Each row is where one point has got to under a steady rotation. How many steps took it there?
The counts run from 0 to 295.
[101 152  91 106 176 166 160  84 169 156 106 103 148  91 133 146 126 193
 104 126 140 177 173 128 134 157 167 117 110 121  98 125  92 137 123 124
  98 107  68  97 100 142 128 123 140 128 116 118 177 150 113 150 114 108
 165 129 120 145  91 144  73 126 122 138  89]	168
[143 115 130 113 157 119 152 117 137 135 127 137 172 121 106 128 149 128
 139 117 172 145  93 133 123 121  83 127  61  89 127  99  91 139 124 115
  93  93 169  90 163 176 126  75 103 143  86 133 155 175 123 107 118 140
  92 144 156 113 134 137  88 127 148 143 102]	64
[130 125 121 130 146 158 185 143 147 133 118 162 168 126 105 140 114  87
  98 122 113 178 132 118 120 161 106 130  57 101 143 124 107 155 134 111
 153 116 148  84 134 148 129  90 148 159 124 113 114 185 113 162 126  99
 135 100 171  94 113 152  69 140 141 112 111]	9
[139 111 182  91 123 182 133 120 163 146 103 113 163 129  98 164 112 144
 119 120 135 172 128 122 139 167 159 132 106 138 152  84 130 174  92 128
 133 124  86  84 129 174 147  99 152 138 126 115 145 188 135 119 101 118
  94 123 122 122 101 142  41 123 124 131  81]	258
[ 96 118 119  75 154 150 152 118  67 135 107 145 168 134 102 119 155 166
  95 117 129 149 121 154 153 120 118 125  69  97 154 113 115 156 141 133
 133 115 104  91 157 121 149 112 152  90 109 126 165 191 135 135 154 114
 124 108 157 112  77 111  79 113 163 120 104]	215
[103 127 128 110 146 166 123 128 127 145 117 119 187 144 102 148 135 162
 132 171 110 161 132 131  89 106  99 149  97 129 132  94 145 129  82 127
 100  99 129  96  96 109 181  85 164 119 119 113 131 143 136 147  89 102
 121 107 174 153  82 145  92 117 175 108 139]	44
[ 62 133  94 108 158 114 151 101 137 140  97  72 161  76  99 150 128 142
 112 134 155 167 130 143 148 142 122 133 103 131  96 121  69 150 114 103
 128 123 115 106 121 139 138  79 172 137  97 124 193 159  90 135 135 106
  97 128 153 116 117 122  65 155 125 103 110]	205
[143 124 117  98 120 115 178 109 139 150 101 129 181 122 133 143 126 155
 104 121 136 203 152 166 151 109 111 161  81 124 134 100 110 147 151 143
 133  85 116 133 118 119 126 100  85  79 105 111 146 130 127 150 104 139
 119 111 178 135  56 138  96 139 136 129 113]	103
[124 142 110 125 178 160 159 105 175 129  99  85 167  75  97 149 107 141
 109 129 136 161 130 127 119 166 124 147  79 145 129 117 111 135  75 105
 145  93 142 120 120 132 110  97 164 169  67 146 151 151  91 158 100 115
 131 156 150 113 113 128  74 147 120 109  98]	0
[103 110  90  78 150 156 133 113 176 133 115 116 178 138 132 155 165 129
  98 110 160 174 128 152 154 118 118 145  94 108 108 126  80 153 128 115
 128 102 102  99 143 135 132  78 140 139  89 186 147 122  91 125 152 140
 114 149 117 117 136 109  78 142  81 108 131]	278
[107 135 112 140 152 156 116 108 146 141 125 147 184 159 139 154 156 165
 141 153 125 150 115 126  90 113  99 107  79 100 116  93 128 117  86 158
 114 112 155  55  74 117 153  75 139 116 105 108 142 134 158 150  95 139
 141 109 146 152 100 133  92  88 149  99 112]	230
[110 117  63 103 171 146 164 117 165 141 123  91 165  94 113 129 143 171
 111 110 113 175 134 136 137 122 114 143  75 142  78 135 105 128 112 130
 121 103 137 114 105 118 143  88 152 130  68 150 137 118 103 169 132 126
 117 129 158 155 127 155  99 129  99 113 130]	283
[141 126 128  97 132 170 144 114  99 122  94 138 211 141 101 128 123 154
 118 158 124 184 164 136 131 142 104 154  81 125 158  70 104 127  91 144
 122 105 120 107 119 128 120 115 131  78 133 129 168 190 136 128 104  99
 136 126 134 122  84 131  81 108 174 133  97]	178
[168 119 131 144 116 131 167 117 160 174 107 121 177 138 132 168 117  99
 137 143 132 180 136 164 125  89 129 112  82 111 125  76 111 160  96  87
  98  92 123  91 115 127 160  49 124 147 143 129 124 146 119 143 115 152
 113 117 133 160  91 120 117 125 147 103 151]	50
[126 118 112 107 130 193 138 103 165 170 100 100 157  95  71 155 124 159
 139 120 131 136 116 152 107 154  90 130  97 117 116 120 130 148  70 122
  94 117 147 103  72 165 156  84 152 163 120 122 161 133 134 141 103 135
  74  98 168 145  99 173  82 140 121 136 130]	115
[151 142 118 118 150 162 147 128 151 151 113 111 173 144 109 130 158 124
 103 142 115 174 139 148 109 131 107 139  88 113 159 139  97 137 102  87
  97  86 134  96 149 118 184  73 122 159 135 134 116 167 107 148 128 135
 148 114 170 124 108 144  82 135 187 128 172]	46
[115 136  98 132 168 137 166  86 143 153 101  73 171 112 160 159 101 148
  97 148 169 160 130 136 122 165 112 131 106  97 142  82  94 126  90 101
 111  84 104 125 117 117 118  91 125 150 120 156 164 139 103 149 116 125
 139 130  94 101  83 113  85 164 137 124 114]	242
[141  90 106  98 131 165 173 101 128 131 106  91 195  92 133 133 117 112
  88 133 149 200 136 131 146 178  90 145  87 113 145  92 114 134  92 128
 144  97  86 134 119 138 120  85 109 122 148 140 185 155 135 150 127 131
  94 111 150 111  72 151  86 148 101 139 138]	107
[124 144 132  92 160 140 147 126 174 149 118 189 152 159 143 161 145 134
  97 126 108 162 152 140 131 107 167 150  90 109 143 119 110 169 159 128
 136 120  96  72 121 102 129 115 128 127 113 107 116 141 131 156 111 112
 165 109 151 134  91  96  67 115 158  88  93]	85
[109 140 109 141 156 120 158  83 134 149 105  67 166  96 138 152 104 138
 130 111 191 165 137 176 150 129 105 106 107  98 148 107  87 130 117 105
  94 114 120 113 139 121 128  54 135 142 115 129 154 151  84 120 138 128
 115 148 105  95  85 109  97 141 153  94 143]	56
[141 121 164  80 154 129 184 107 116 145 120 155 162 148 131 127 124 144
 113 116 138 144  88 160 129 104 129 130  82  89 148  66 116 181 146 122
 107 103 110  98 123 159 111  92 124  92 121 135 145 143 147 124 123 128
  96 115 137 106  88  91 111 120 124 107  68]	67
[139  91  98  89 144 209 139 112 139 139  97  95 177 135 121 139 125 155
 123 135 134 159 115 141 137 138 102 134  99 137 139  99 126 135  58 112
 127 113 104 108 109 130 146  99 169 150 116 189 170 154 137 127 146 138
 106 109 109 150  99 152  95 128  98 112 148]	36
[123 125 142  96 188 181 143 124 134 127 123  84 162 162 127 157 105 184
 108  98 138 126 111 160  96 150 151 152 101 117 144  98 133 160 105 131
 138 125 130  92 106 121 126 123 166 159  73 141 104 157 101 119 122 102
 122 135 134  87  95 108  60 144 154 108  68]	2
[100 113  93  95 145 190 148 115 148 175 127 154 172 156 138 144 153 147
 123  64 166 153 130 183 151 121 113 126  92  71 108 111 109 150 151 135
 117 124 139  68 105 141 125 109 112 139  88 160 130 134 107 111 138 137
 117 109 106 138 118 143 104 138  94 106 122]	22
[110 118 101  75 132 164 126 125 152 141 124 152 172 146  97 141 168 150
 124 131 138 173 123 129 123 120 104 144  64 117  94  94 107 143 125 162
 114 125 137  68  97 161 142 118 105  96  99 115 151 139 143 135 126 124
 100 110 166 175 128 174  73 107 115 142 108]	26
[150 102 118 121 150 163 167 142 140 125 140 123 181 128 129 115 147 115
 111 120 128 180  90 120 119 126 122 121  50 124 153 125 100 145  99 123
 159  72 123  83 190 154 135  71 149 135  97 155 133 182 131 141 138 154
 126 140 141 111 110 119  80 108 104 127 112]	143
[111 128 136 111 157 125 159 115 107 134 127 132 174 131 100 123 130 155
 143 132 160 143  87 138 110 123  87 131  72  94 122  80 110 144 100 136
  94 108 179  79 125 164 134  83 129 104  98 112 140 160 124 106 114 113
  79 131 134 117 118 138  80 127 165 133  75]	63
[ 91 149  88 125 184 151 153  87 135 146 104 149 166 153 147 154 131 191
 136 130 124 145 147 135 115 112 103 111  99  95 135 110 142 135 109 159
 133 102 132  78  72  86 144  78 129 118 122  94 166 133 163 172 107 136
 146 117 139 128  77 134 111  87 150  79 120]	229
[124 131 101 116 179 187 150 112 195 159 111 148 152 117  88 151 140 161
 122 117 124 115 119 139 118 124 127 136  71 120 134 142 130 155 108 124
 130 115 139  68  91 139 124 108 160 168  87 136 126 147 121 161 105 149
 145 124 152 144 135 147  94 112 102 110  85]	78
[131  86  87 106 167 169 150 135 112 141 123 128 185 154  88 129 132 148
 115 123 137 166  90 169 130 108  78 141  72 111 123 103 116 121 124 110
 123  98 144 100 131 110 147 107 108 167  77 184 121 127 115 138 138 125
 123  84 154 132  94 138 106 145 154 115 156]	287
[ 61 129 130  77 159 136 123 103 126 144 120  73 150 120 109 148 146 164
 125 104 143 155 109 153 124 123 144 130 114 117 101 110  91 155 126 122
 122 135 103  98 119 142 160 102 169 125  68 134 162 144  79 127 156 109
  81 137 148 126 111 113  68 150 143 110  97]	206
[110 106  78 107 168 164 146 105 157 142 116  98 180 134 113 147 139 156
 126 118 124 166 124 160 126  93 119 144  88 127  75 116 101 143  97 131
 135 119 135 103  75 120 139  88 151 133  59 163 139  90 105 130 124 158
 102 121 143 175 124 139 111 121 101 104 115]	282
[105 136 117  98 153 145 136  95 118 133  92 129 158 113 115 148 133 106
 127 163 127 154 156 131 140 132 112 124 101  98 162 105  96 169 103  79
  85 110  85 101 152 127 153  72 177 130 156 140 172 184  99 141 150 103
 121 128 102 106 114 105  75 137 144  92 129]	126
[141 104 116 134 140 157 133  89 172 188  94 137 171 124 131 169 113 137
 133 137 150 165 137 153 155 108 143 104  98 109  93  87  90 146  90 103
 105 115 100  69  81 137 124 122 124 148 120 161 164 137 121 124 116 160
 150 110 100 186 112 127  96 137 103 127 109]	166
[182 116 143  94 118 176 137 128 158 123  97 114 187 138 109 151 143 142
 105 134 147 184 146 138 142 116  96 159  79 120 153  89 102 143  89 115
 110  92 124  97 167 136 137  90 106 140 115 156 142 174 121  94 105 143
 119 134 130 124 105 141  67 118 139 153 119]	180
[150 132 141 109 153 145 182 115 131 153 102 118 177  89  95 119 133 155
  98 134 163 173 139 152 127 148 107 151  88 122 150 117  88 138 138  97
 113  97 137 124 151 139 114 117 105 152 101 122 141 177 106 156 102 118
 131 113 163 106 101 131  64 158 184 152 108]	251
[106 146 147 124 140 161 151 104 153 146 137  76 172 146 160 145 124 139
 123 131 124 186 117 129  89 127 152 119 125 113 115 100 107 159  93 131
 101 103  86  87 115 148 172  51 167 102 135 106 138 173 108 134 130 120
 116 137 114 110  88 117  79 128 166 111 118]	53
[ 89 125  98 135 174 170 143  88 125 146 100 120 161 102 128 126 140 148
 116 120 146 140 134 138 148 150 109 103  84 124 154 121 115 117  79 133
 160 103 103  95 142 103 143  80 161 158 108 151 185 190 137 148 143 134
 139 135 112 121  94 129  86 120 111  89 152]	223
[140 141 143  89 177 108 197 105 121 142 120 143 163 129 134 133 151 153
 102 116 151 131 110 152 149 108 122 147  69  83 165 107 107 171 155 128
 111  90 119 113 139 154 116  89 111  96 107 114 138 155 132 132 116 143
 105 120 149  88  90  86  93 131 142 114  69]	66
